(in the rows, 128 means zero)
Named turns come first, each shown by rows before and after it. Which turns, in which order, take the first row of each pair that follows to the second? Write the first one first, as in the answered first pair.
Vum:
[136 116 100 128 114  98 123 110]  ->  [133 150 136 112 121 129 163 112]
[117 125 130 169 113  95 132 179]  ->  [158 144 140 158  84 105 132 161]
[109  95  80 150 146  62 118 122]  ->  [185 167 142 111  89 117 154  90]
[130 134 142 124 141 186  71 126]  ->  [111 127 142 130 157 186  78 132]
bibaf:
[116 124 134 114 156 139 134 115]  ->  [124 124 130 113 152 137 125 110]
[113 142 129 133 156 147 122 137]  ->  [111 141 132 129 159 149 125 130]
[149 145 128  86 137 139 154  99]  ->  [166 135 115  89 128 139 116  95]
taze:
[162 131 147 136  93 105 158 122]  ->  [150 132 144 135  99 101 169 125]
[122 130 109 136 124 116 144 134]  ->  [119 132 111 127 132 121 149 126]
[117 131 129 124 138 118 152 121]  ->  [124 131 132 112 141 126 147 115]
[111 122 128 142 144 135 120 144]  ->  [111 124 131 138 149 136 123 140]
Pairs:
Each pair is 2 to 3 turns apart.
[125 166 165 153 111 160 137 191]  ->  [119 115 107 173 118 109  87 186]  taze then Vum
[ 84 122 109 122 185 142 151 131]  ->  [158 114  79 135 114 102  93 114]  Vum then taze
[126 134 124  90 144 134 135  91]  ->  [148 129 112 101 127 123 105  90]  Vum then Vum then taze
[105 121 110 173 120 111 125 180]  ->  [167 132 105 148  78 105 110 134]  taze then Vum
[173 148 137 117 110 158  89 105]  ->  [108 156 165 143 143 165 150 160]  taze then Vum
[129 127 128 123 152 177  67 113]  ->  [118 127 127 125 164 176  69 119]  Vum then Vum
[ 91 109 121 107 171 134 152 121]  ->  [133 102 103  94 146 134  99  94]  taze then Vum
[154 152 141 148  82 128 145 150]  ->  [144 111  92 149 101  95 102 137]  Vum then taze then Vum
[122 109  90 142 123  84 107 153]  ->  [174 151 126 109  88 111 137 124]  taze then Vum
[143 150 130 118  97  78 184  95]  ->  [ 93 152 148 118 146 118 197 113]  bibaf then bibaf then Vum
[108 125  93 150 142 130  73 162]  ->  [168 167 121 122  87 152  92 137]  taze then Vum
[123 120 145 144  86 119 140 153]  ->  [114 112 136 138  96 105 154 146]  taze then Vum then bibaf
[179 112 109 110 129  95  56  81]  ->  [199 152 149  89 112 134  94  72]  Vum then Vum then Vum
[102 128 117 110 140 153 132  82]  ->  [113 140 128 111 131 163 131  82]  Vum then taze then Vum
[193 150 119 125  71 136 103 134]  ->  [112 159 152 133 130 153 192 172]  taze then Vum then taze
